A single turn carries every row of the set below to another of its rows. Some are shown first; where does it send the rows asked next?
vigi: [-10  -4   2  -9  26   0   5   9   3   4  -7 -20  -8  -4  -4 -28  13  15
  -4  -5   4   2  -9  21 -10   7 -10  17  -1 -11   6 -11   0  -5  18  -9
 -10  11  23 -38   2   8 -20]
bovu: [ -7  -2   3 -39  17  -2 -16  -9 -21  12   7  30 -27 -15 -24   0  -3  -5
   3  21  -9  -5  10  -4   7  -8  11 -17  -2 -13 -12  -2   3   3  -5  -2
   4  23  34  -7  30 -13 -15]
Nalog: [ 20   2  -5  14  14  -5  -4  -8 -19 -17   1   6  12 -18 -13  21  14 -19
 -15  15  12  -6   7 -20  -4   0   6 -11  -2  18  -5  22   3  -8  -2  -9
   6  -3   1  12  23   9 -19]
famo: [-19 -12 -20 -14 -11  -5  12   8   0   4 -24  -5   2  20 -10   1  -6  14
  -6  -1   4   7  15  -9  14  17   2 -24   9   3  28  -2   6 -11   0   1
  -6  20  12 -24   9  16   2]
vam: [-15 -13 -17 -21 -10  -7  12  10  -4   5 -29  -5   5  17 -11   3  -2  10
  -7   2   7   4  11   1  15  17   2 -27  13   1  26  -1   5 -23   6   6
  -4  22  13 -23  13   8  -1]
zumo: [-24 -13 -14 -18 -13  -5  11  11  -2   4 -28  -9   3  21  -8   5  -5  12
  -2  -9  10   8   7 -11  15  18   4 -25   3  -1  20  -2   7 -15   6   2
  -3  18  10 -22   7   9   2]
Fuv: [-10   3  12 -10  14  19   8  10  -3   2   1 -17 -14 -12   0 -18   3  26
   1   5   8   9   7   4  -3  14  -6   7 -18 -11  14 -10   1 -29  -3   8
 -10  11   0 -25 -24 -12 -21]
Gul: [-11  -3   8 -42  24  -2 -18  -5 -13   7  10  21 -27 -15 -23   0   0  -7
   3  23   1  -1   6  -1  13 -14  15 -21   4 -10  -9  -4   7  11  -5  -3
  10  20  27 -10  27 -12 -21]
lesag: [  3  -8 -10 -21  10 -11  -8 -11  17  -3  -1 -10   8 -19 -18  13  -9  14
  -4  13 -30 -18 -12 -14 -20 -11   9  -9  -9 -19   6  11  11  15 -22 -14
   3  15   8 -13  26 -28 -10]
Zeve: [ -2   4   5 -30   9  -5  -3 -15 -18   8  -5  34 -14 -22  -3   1   9 -12
   0   6 -16 -20   8 -15  -9  -7 -10 -11 -30 -16   2  -1  -6   9   6  -4
  -4  18  33  -1  40  -1  -1]
dudus: [-42  -7  -7  -6   2  -6   2   1  -4 -10  -6   9 -26   1  12   8  11  10
  -8 -13  19  17   7 -29  -3   5   4  -5  -7  -9   0   3  12  -4  -9  17
   6  -5  -6 -13 -18   2 -16]
beno: [ 12  11   4 -18   9  -3  -5 -11 -18  -1  -4  33  -3 -19   5   5  21  -6
  -4   1 -17 -24   9 -16 -12 -10 -19  -7 -38 -14   9  -2  -8   2   5  -2
  -3  10  34  -4  32   9   0]
Geve: [-10   7  11  -8   9  21   8  11  -8  -2   5 -13 -13 -24   4  -9   3  24
  -1  10  16  10  10  -4 -13  10   0  -5 -24  -7  16   5   8 -31 -11  10
 -14   4  -9 -17 -23 -16 -17]
Leka: [  3 -10  -3 -21   4  -6  -6  -9  22  -5   1 -17   6 -18 -14  10 -11   9
  -7  13 -27 -12 -16 -14 -14 -14  10  -9 -11 -24   9  12   7   7 -19 -12
   7  12   8  -4  29 -32 -10]
manab: [  2  -4 -20 -12  23 -16 -13 -23  -7  -5 -14  18  16 -23  -1  -1  13 -13
 -23  17  -8 -40  -3 -21  -3 -11   8 -26 -18 -11  26   9   3  -1 -16 -15
 -21  13  13 -15   7  -3 -15]
dep: [ -6 -15  -1 -10  26   0   7  12   6   0  -6 -25  -5  -4  -4 -20  21   7
  -4  -7   3   2  -9  17  -9   6  -7  17   0  -9   2 -12  -5   3  16  -5
  -8  10  23 -41   6   5 -14]
Nuso: [ -3  -2  13  17  25   3  -4  20 -17 -17  -1   8  -7   5  13   4  12   1
 -27   0  14  15  16 -21 -26   5  13 -19  -5  14  14   8  24 -14   8   0
   2   8  32  -4   8   4 -33]
fota: [ -9  -6   8 -14  22   3   5   7   6   5  -4 -27  -8  -5  -1 -27  19  13
  -3  -5   7   4  -5  15  -3   4  -5  11  -3  -9   5 -12  -3  -7  20  -5
  -9  10  21 -42  -5  -1 -20]
vosi: [ -7   3  -2 -10   7 -15  14  19   9  -5  -3 -17  19  -7   0  27   6 -12
 -16   6  -8  13 -15  -2 -12  -1  -1   3  11 -11   6   2   8 -36 -12   8
  -4   5  18 -24 -17  12 -20]
dula: [ 17  16  -3 -11   8  -8   0  -1  -9 -16  -9  27  -2 -23  19  14  21   6
 -10  -1 -14 -17  13 -12 -22 -13 -13 -11 -39  -6  21   3  -3   0  11  -6
  -6   7  26   3  22  16  -6]
legup: [ -8  -2  -5 -24   6 -27 -25   4 -11   4  -1   7  15 -17  12  13  -1   4
  -9  20 -12  13  -4  -7  -7 -28  -4 -40  -7  -4  19   5  31   1 -16  12
   5   4  37  -4  24   2  -4]
tamo: [  0  -8 -15 -17  20 -12 -14 -28   6  -1  -9  10  17 -28  -7   0   6  -7
 -15  20 -17 -33  -5 -18  -8 -16   8 -24 -14 -21  21  11   6   6 -13 -21
 -18  18   9 -17  15 -17  -5]
noru: [  6   5   5  -1  11  16   8   4 -16 -11   4  -4  -6 -31   1   0   1  17
  -5  12  22  14  11 -15  -3   8   4 -14 -24   2  12   7   9 -36 -19  14
  -5  -5 -14  -5 -12  -6 -12]
redu: [  0   1  -9 -18  39 -16  -2  -1 -15   7   8  -7  14 -27  -5   3   7  -6
   2  29   0  13 -11  -3 -22 -16   1 -14 -25  -3   5 -14  25   6 -11  -1
  -5  -5  48   1  20  -6 -18]
sul: [  6   4 -16  -3  30 -11 -10  -9 -13 -11 -11  31  10 -19   9   1  20 -18
 -29  15   3 -25   6 -21 -11  -9  19 -29 -16 -10  24   6  10  -5  -6 -17
 -24   8  19 -16   1   8 -21]
Riled: [-23  -3   0  -2   7 -10  -6   1  -4 -15  -1  13 -21 -18  14  -4  21   5
 -14 -16  13  15   0 -31 -10  -3   3   1  -6  -3  -6  10  15 -11 -12  25
  11 -16  -5  -9 -11   6 -25]
Zemi: [  6   0  -3  11  20  -7 -10   4  -3 -24  -4  -8   4  -8  12  10  23  28
  -2   2  16  12  26   4 -15  -8  16 -14 -15  10  29  20  21  -8   8  -4
   5   4  10   5   4   9 -32]
vulo: [-11  -6   6 -43  18  -2 -12  -5 -17  10  14  29 -22 -17 -28  -1   1  -8
   4  15   1   1   6 -10  12 -13  13 -18  -4 -13 -10   0   3   5  -1  -2
   5  23  28  -6  31 -13 -20]
sek: [-40 -13 -13  -8  -5  -3   4   7   1  -1 -13   4 -17  15   4   2   3  16
  -2 -11  16   9   4 -27   7  14   1  -9  -3 -10   5   2  10  -4  -6  14
   5   3  -6 -23 -15   9 -18]
Mus: [ -1  -6  -4 -23   5   0  -3  -4  18  -5   0 -12   9 -13 -20  15 -11  15
   1  10 -30  -8 -15 -13 -24 -12  11 -15  -8 -17   8   7  10   6 -20 -10
   7   9  12  -5  32 -31 -12]
kif: [ -8  -7  -9 -28   5 -12   9  27 -14   1  10 -10  -7 -16   6  26   9  -9
   9  15   8  12   4   9  14  -2   3  -1  -3   5   2   3  -3 -20   0  10
  -2   1  17 -19  -6  38 -20]
zirob: [ 16  -3  14  -5   9  -7 -16  -9 -21 -18   7   8   3 -34   4   2  30  -5
 -22  -6 -19   1   5  -8 -14  -7   7  -7   5  18   8  26  -3 -23  -9  -3
  10   4  13   2  20   8 -28]

legup -> vosi
vulo -> famo
Nuso -> Nalog
Now find these:
zumo -> lesag
Riled -> sul
sek -> tamo
dudus -> manab
Gul -> vam

